(in the rows, 128 means zero)
name the system of each run
run 1, G (8 x 22)
[[133 170 106 110 146 107 174 104 123 111  87 145 173 179 178 171 144  97
  130 107 105 151]
 [134 152 122 101 189 107 118 143 162  90  60 101 117 124 126 107 132 131
   93  84 166 109]
 [127 142 119 164 153  82 149 116 179 128 114 154 168 126 131 121  93 143
   70 173 147 182]
 [101 127  84  79 155  86 130 178 130 181 135 145 138 136 134  99 172 165
   95 150 135 107]
 [110  67 103 156 114 158 111 182 185 150  99  90 163 130 123 106 110 150
  135 156 108 136]
 [ 72 129  87 137  83 112 163 182 144 141 182 121 134 131 121 176 145 126
  142  92 133 161]
 [128 122 145 164 108 156 127 193 113 157 141  98  67  91 120  96  97 140
  126  89 164 108]
 [161 148 161 180  65 129 152 121 120 153 187 139 141 122 188 126 106 146
  146 139 108 153]]
run 2, L (8 x 22)
[[128 163  95 105 172  94 167 166 119 171  81 148 149 161 178 109 143 138
   88 127 132 125]
 [151 130 116 118 143 111 127 170 179 143  84  98 174 142 194  87 138 169
  114 131 112 120]
 [ 92 128  98 126 108  93 131 161 214 138 139 110 170 127 152 109 152 159
   99 100 128 154]
 [ 75 104  99 143 110 130 129 191 166 192 140 123 122 114 114  80 131 152
   92 112 145 130]
 [114 105 113 186  81 155 158 187 135 198 142 125 143 132 157 113  98 137
  130 141 111 153]
 [117 117 128 142  54 165 138 162 127 168 164 105 131 134 173 124 146 131
  172  81  93 120]
 [106 126 152 167  71 180 128 119 153 137 131 105 104 115 136 106 120 101
  134  39 126 130]
 [108 166 150 162  92 147 165  96 100 172 145 167  95 128 142 108 121  91
  101  66 137 139]]
run 3, C (8 x 22)
[[172 163 161  89 164 117 113  56 105 124  98 157 129 140 159  89 151 128
  107 133 117  95]
 [132 144 123 107 171 111 127  69 174  92  60 137 178 158 140 124 139 109
   99 125 115 143]
 [ 97 147  84  98 191  93 151 155 145 141  66 143 140 151 122 118 141 122
   74 116 152 130]
 [157 130 106 142 176 104 152 192 127 151  78 125 152 141 157 116  93 156
  103 182 139 136]
 [132 116  94 114 121  84 132 182 164 145 155 116 181 135 165 132 145 183
  133 177 109 142]
 [102  71 106 130 107 138  91 187 190 142 140  85 141 105 107 100 134 169
  133 140 125 121]
 [ 81  87 109 185  75 160 143 176 145 170 160 119 127 118 103 136  98 122
  135 130 125 161]
 [121 108 132 140  73 168 134 166  72 184 180 126  95 123 137 126 133 130
  171 121 110 103]]
run 4, F (8 x 22)
[[133 154 125  63 168  99 114  94 124 148 102 157 137 145 153  80 180 141
   94 124 122  91]
 [129 105 122 129 169 143 111 110 173 144  43 130 165 147 130  73 118 128
   88 151 115 125]
 [ 95 138  75 114 167 104 168 182 132 179  81 148 150 158 142 117 136 128
   84 132 134 137]
 [140  95  99 111 143 143 118 212 141 153  83  82 145 140 159 105 135 159
  149 138 112  97]
 [105 129 102 151  94 109 146 186 200 145 137  98 167 128 172 117 132 158
  116  97 124 159]
 [ 85 102 113 109  88 135 106 178 149 174 176 110 107 105 117  89 166 158
  126  97 133 100]
 [113  99 149 190  64 184 127 138 146 181 142 118 119 114 138  86 100 124
  129 104 114 138]
 [ 94 143 122 129  73 155 161 126  88 185 165 153 114 145 154 133 157  99
  143  71 106 123]]
run 5, Y (8 x 22)
[[101  73 107 104 121 171 105 144  80 139 144 125 103 131  63 155 141 110
  174 158 112 100]
 [142 116 141 161 141 164 130 131 104  70  99 101 101 120  84 180  78  90
  164 126 145 138]
 [143 174 146 124 146  93 146 123  73  94 169 147  72 101 103 167 112 121
  124 119 177 130]
 [173 134 184 122 121 115  79  69 128  91 175 130 106  87 115 102 128 156
  132 152 138 108]
 [103 109 127 114 131 112 105  46 145 112 153 171 155 129  72 140 141 117
  113 182 113 149]
 [116  83 113 101 174 156  99 125  90 143  90 142 108 132  61 117 126 116
  127 182 128  95]
 [170 120 126 142 172 133 138 143  92  84  86 116 136 141 117 182  82 116
  160 187 128 137]
 [145 153 119  85 154  80 128 163  93  74 167 115 101 113 111 186 144 147
  154 136 159 115]]
run 6, W (8 x 22)
[[ 81  88  90 145 165 140 130 159 142 150  82 137 126 130  60 123  99 111
   92 158 149 143]
 [164 133 113 145 160 105 157 195  82 133 126 127 128 131 140 162  88 152
  141 196 141 139]
 [159 136 135 115  96 101 119 151 141  72 184  88 144 114 158 179 143 161
  182 127 120 133]
 [ 75 119 130 127  88 131 107 111 173  98 175 113 105 100  76 140 149 115
  129  66 148 139]
 [ 98 111 140 173 123 159 134 113  96 165 138 164  81 108  65 112  86  99
   98 141 155 139]
 [167 127 139 141 129 139 147 108  51 152 144 165 134 147 143 153 104 120
  157 203  99 131]
 [146 128 123  73 121 133 116 102 107  83 131 111 149 154 148 176 175 115
  191 117  87 104]
 [100 141 126 100 156 134 115  96 154  71  84 111 107 127  87 140 146  91
  116  56 154 119]]
run 7, F (8 x 22)
[[ 67 142  86 145  99 109 181 144 126 154 163 161 140 146 115 179 133 101
  117 109 131 177]
 [136  92 133 108 122 175  96 169  87 113 129  84  82 114  97 140 134 124
  186 114 128  76]
 [151 167 159 191  91 120 160 114 157  97 146 117 139 117 170 151  88 120
  129  92 139 176]
 [121 147 138  66 120 102 105  99  91 128 192 150  93 111 115 123 187 142
  135 111 135  89]
 [152 103 175 173 125 173  98  58 152 109  93 128 133 115 109  95  86 109
  121 150 117 136]
 [100 170 104 114 150  97 180 105  80 154 133 193 125 156 124 157 138  95
   96 127 138 150]
 [170 101 134  94 171 163  94 134  94  97  69  96 123 141 121 132 128 124
  170 156 109  79]
 [136 172 118 153 144  78 165 125 181  86 104 126 169 139 162 158 105 127
   98 115 143 183]]
run 8, L (8 x 22)
[[176 150 176 119 108 145 101  90 148  82 120  90 127 121 177 111 143 132
  159  72 113 101]
 [ 99 161 147 127 126 102 124  52 171 103 136 156 123 114 105 110 141 108
   77  79 153 149]
 [110 130 119 116 168 124 135 104  89 189 102 187 113 138 102  84 130 117
   74 163 136 114]
 [156 114 109 126 152 142 146 132 113 148  69 135 184 176 169 135 119 124
  146 186  81 131]
 [119 133  93  77 134 111 127 157 164  86 104  86 163 154 157 162 175 131
  161  85 110 117]
 [108 142 120 136 154 104 124 173 181 102 104  96 102  99 106 109 115 140
   88  75 187 133]
 [134 152 129 163 127  84 156 163 122 176 170 159 120 107 145 104 100 166
   79 166 159 153]
 [148  88 135 126  91 142 101 136 132 176 163 125 157 127 160  88 143 171
  151 185  82 108]]
run 9, R (8 x 22)
[[102 138 116 144 115 158 170  94  71 149 121 171 124 163 113 173 119  65
  142 120 109 149]
 [183 136 144  94 157 151 119 145  64 100  96 101 102 138 151 146 132 123
  179 124 120  77]
 [163 188 151 143 126  89 151 103 160  65 130 114 143 125 176 157 119 128
  126  84 145 159]
 [121 159 136  74 165  82 105  87 130 124 143 159 105 110 106  92 168 145
   79 120 161 102]
 [150 100 153 156 142 140  98  72 170 129  92 138 166 125 121  79 100 138
   99 188 110 141]
 [ 88 112  81  98 125 122 148 107 123 155 126 165 181 174 123 161 162 107
  134 165  83 147]
 [140  92  95 101 168 136 112 198 132 101  75  76 138 140 117 151 127 141
  161 150 126 104]
 [126 162 107 167 130  80 176 183 146 110 146 123 137 121 142 172  92 139
  112 127 163 183]]
run 10, C (8 x 22)
[[163 151 176 173 145 124 122 120 121 128 124 133  82  87 121  80  77 143
   85 131 176 127]
 [136 144 141 134 109 102 138  57 122 158 169 189 165 140 150 119 137 134
  107 182  99 154]
 [116  91 116  68 151 155  84  95 137 135  85 125 143 148 110  95 176 122
  136 135  95  81]
 [104 121  97 152 148 150 158 146 152 100  53 108 152 159 117 171 100  82
  130 101 128 161]
 [126 170 100 110 154  88 170 205  84 152 139 131  97 131 151 146 135 141
  115 104 163 119]
 [200 133 164 151 132 107 108 148 139 108 141 101 136 100 168 103  96 184
  136 179 133 122]
 [ 92 113 119 121  86  96 107  92 198 125 189 139 171 116 117 122 162 152
  113 140 112 158]
 [ 79  75 117 131 129 178  98 134 135 171 101 129 102 120  63  81 127 110
  109 123 132 105]]
run 11, G (8 x 22)
[[117 123 124  70 167 120  98  49 134 103  99 157 145 147  95 124 168 108
  113 143 114 109]
 [106 105  99 115 186 140 129 102 123 116  57 148 144 156  73 146 117  89
  111 165 126 135]
 [128 134  81 111 190 100 161 174 102 107  83 131 144 157 114 185 115 117
  129 168 140 139]
 [156 125 107 117 176  87 122 200 143  84 111  89 132 114 122 153 110 168
  131 164 160 127]
 [129 113 119 134 126  77 109 159 169 104 187 116 142  92 102 139 118 182
  119 185 152 152]
 [ 98  85 115 117 105 120  98 157 125 164 200 136 112  97  79 112 143 165
  129 177 134 115]
 [111  67 122 148  80 178 113 156 102 165 168 120 122 123  99 136 121 129
  177 166  96 119]
 [124 114 129 134  77 167 133 152  83 116 170 105 102 129 123 182 133 106
  200  99 110 118]]
run 12, W (8 x 22)
[[137 143 141 102 142 145 124  81 124 170  79 153 142 157 170  65 157 118
  101 106 101  96]
 [140 134 121 106 164 132 127 116 155 154  47 129 165 163 175  76 144 129
   98 121 104 109]
 [137 144 104 105 167 100 137 165 168 149  67 114 163 149 181  86 143 155
   91 118 128 116]
 [140 133 117 136 137 103 128 186 193 142 101  92 154 120 176  82 125 175
   97 115 139 130]
 [112 122 111 158  99 105 136 185 196 164 146 109 156 113 161  91 123 172
  100 121 133 153]
 [ 99 100 108 169  76 141 139 198 162 187 159 110 142 119 146 104 117 155
  129 125 120 144]
 [103 106 105 179  69 160 162 188 136 173 147 113 144 139 150 145 107 121
  152 113 107 158]
 [108 137 115 161  76 158 175 177 101 159 147 117 117 145 160 164 119 102
  163  76 116 143]]
run 13, R (8 x 22)
[[109 141  75  79 149  78 154 152 136 119 128 139 178 165 150 178 169 136
  135 147 109 143]
 [139 110 107 111 172  94 103 198 167  97 110  84 130 106 111 122 120 176
  118 156 158 118]
 [105 131 113 173 112  85 152 152 160 145 178 149 143 106 113 135  98 154
   90 167 153 185]
 [107  77 119 113 104 138  95 153 105 170 192 136 109 104  83 113 145 156
  144 181 121 105]
 [114  79 131 179  74 179 118 139 151 113 144  94 135 120 101 160  95 111
  174 129 107 153]
 [ 86 135 108 123 115 146 155 150  71 127 152 136  80 131  87 184 136  83
  154  82 147 126]
 [184 142 178 156 138 157 122 136  76 101 119 104  70 102 128 129  85 122
  152 117 155 103]
 [152 184 172 139  94 111 147  58 108 107 180 158 121 123 163 145 134 113
  132  97 127 148]]
run 14, Y (8 x 22)
[[159 137 156 132 115  87 112  69 130 118 192 164 150 109 133 125 127 160
  120 199 119 146]
 [ 94  74 110  81 124 139  83  98 129 136 153 142 140 130  71 126 171 133
  147 176 100 105]
 [112  79 110 145 162 170 118 137 126 105  66 113 129 137  63 153  91  94
  140 160 129 133]
 [150 152 119 136 170 110 163 177  58 111 121 133  91 126 113 179  90 120
  136 150 165 132]
 [186 150 165 119 121 101 104 134 111  72 182  99 103  91 144 145 126 168
  163 137 146 111]
 [103 123 137 119 104  93  97  73 181  82 191 136 141  99  84 144 148 141
  119 136 136 154]
 [ 89  83 125 133 141 144  95 108 134 161 131 154 107 106  49  87 120 127
   90 167 144 122]
 [154  97 131 166 143 162 137 128  76 149 105 147 133 141 111 143  77 113
  146 212 110 137]]

runs to name
run 15 (2 x 22)
[[ 81  89  90  69 148 141 107 133 101 163 122 148 119 143  78 121 175 119
  129 147 114  91]
 [147  99 115 158 148 170 140 162 112  97  68  95 137 147 113 174  80 100
  170 150 119 138]]
  C
run 16 (2 x 22)
[[128 172 109  98 194  63 148 139 120  95 114 145 114 124 108 153 130 134
   85 131 178 138]
 [180 127 154 116 158  93  89 139 147 115 137 112 129  96 143  82 122 192
  113 182 143 105]]
  Y
run 17 (2 x 22)
[[141 157 170 144 119 157 129 118  81 146 135 133  56 104 129  92 115 110
  118  68 158  97]
 [179 168 176 137 114 143 137  65  93 145 122 154 128 142 193  99 129 117
  129 114 103 115]]
  F
run 18 (2 x 22)
[[163 133 182 175 117 134 104 112 123  98 163 116  80  75 102 114  81 139
  125 133 168 131]
 [117 139 157 136  86 134 127  43 100 135 191 178 116 121 107 136 139 105
  131 132 115 141]]
  R
run 19 (2 x 22)
[[167 110 116 105 149 152 121 192  92 111  91  79 123 141 153 152 128 136
  186 134 113  88]
 [130 160 117 132 129  92 147 153 165  52 135  91 138 122 136 192 123 127
  144  85 152 162]]
  Y
run 20 (2 x 22)
[[107 127  85 139 132 143 174 223  95 157 105 110 118 151 139 165 114 111
  148 104 134 131]
 [164 165 148 171 105 132 165 167 118  98 131  94 115 121 178 164  92 123
  157  81 142 148]]
  W
run 21 (2 x 22)
[[140  91 129 103 165 118  73 159 159  97 117  89 116  95  86 101 128 170
  123 163 152  97]
 [112 116 108 161 123  88 141 142 157 105 169 138 154 113  93 174  96 144
  119 190 144 185]]
  L
run 22 (2 x 22)
[[146  94 155 194  83 166 120 112 159 159 130 125 156 121 150  91  85 138
  130 164  99 152]
 [ 79 120 106 107  68 142 139 110 121 154 180 146 143 150 132 156 178 105
  159  93  89 132]]
  L
run 23 (2 x 22)
[[119 137 107 154 149 119 154 226 134 144 102  97 101 114 134 119  97 143
  106  98 172 131]
 [162 153 150 189  91 105 154 164 145 130 170 115 135 104 180 129  85 162
  128 135 141 164]]
  W
run 24 (2 x 22)
[[114 102  93 130 123 164 154 166  98 203  90 140 155 172 159 117 132 114
  139 150  85 119]
 [106 115  89 117 112 152 147 176 156 127  87  87 163 164 162 154 150 111
  164  76  98 128]]
  F
run 25 (2 x 22)
[[111 110 121 159 135 129 115 153 216  95  86  83 146 111 113 112 102 136
  104 100 151 153]
 [100 143 104 154 128  86 160 186 132 178 165 152 116 110 123 116 111 155
   80 145 166 156]]
  W
run 26 (2 x 22)
[[110 116 112 139 125 182 156 127  82 124  86 129 121 163 108 180 114  64
  167 107 108 131]
 [154 175 127 101 143 117 158 162  67  98 130 113  93 136 156 177 139 115
  163  82 144 106]]
  C
run 27 (2 x 22)
[[137 161 101  95 174 103 166 121  89 153  81 167 158 177 170 139 147 115
  112 148 109 125]
 [141 107 102  83 176 128 104 146 161  95  53  90 168 154 138 127 149 137
  141 136 110 105]]
  F
run 28 (2 x 22)
[[153 106 128  66 133 126  91 106 102 139 143 135 147 142 144 112 179 155
  162 177  86  81]
 [110  91 116 133 140 146 104 103 192  68  80  98 165 137  87 153 118 105
  137 128 117 151]]
  L
run 29 (2 x 22)
[[121 105 107  62 160 135  92 118 131  74  96 100 134 143  92 158 171 117
  164 121 115  92]
 [112 138 111 150 162 116 148 156 141  69  95 107 112 122  84 183  91 102
  120 108 172 161]]
  C
run 30 (2 x 22)
[[145 109 155 146 120 191 125  70  82 162  93 155 125 149 129 103 111  91
  141 147  91 111]
 [136 152 108  85 159 124 155  93  91 134  81 159 162 184 162 153 159  96
  136 132  90 120]]
  W
run 31 (2 x 22)
[[152  88 123 165 110 159 135 188  98 169 134 114 141 134 145 133  91 146
  165 194 100 129]
 [115 129  96 125  91 121 158 157 135 104 152 107 168 156 157 202 145 119
  181 113  97 156]]
  W
run 32 (2 x 22)
[[143 139 132 100 181 130 112 167 109 137  78 110  79 113 123  79 132 142
  103 100 165  76]
 [176 153 147 160 132 113 145 137 150 159 102 131 161 135 206  80 102 159
  100 149 118 141]]
  F
run 33 (2 x 22)
[[108 101 111  82  99 100  92 146 146 126 204 118 136 108 111 134 181 173
  153 151 117 112]
 [ 94  80 124 164 111 153  99 138 190  96 127  94 126  99  62 133  99 122
  127 121 145 152]]
  R
run 34 (2 x 22)
[[159 158 172 148 106 106 121 141 109 138 193 128  78  80 143  96 114 166
  115 118 164 115]
 [120 120 171 147  65 147  98  60 152 142 188 144 121 101 125  88 141 132
  124 111 114 129]]
  R
run 35 (2 x 22)
[[102 112 122 159 145 158 144  79 118 163  81 177 138 150  91 113  98  84
   90 161 119 151]
 [130 137  93  92 148 135 163 145  66 155  95 148 147 181 160 164 151 105
  156 140  93 112]]
  L
run 36 (2 x 22)
[[103 165 106 132 165 109 174  95 136 132  71 167 153 165 133 142 122  86
   80 110 134 163]
 [175 153 143 100 165 120 126 169  80 153 106 121  92 121 169  84 136 158
  122 124 146  74]]
  W
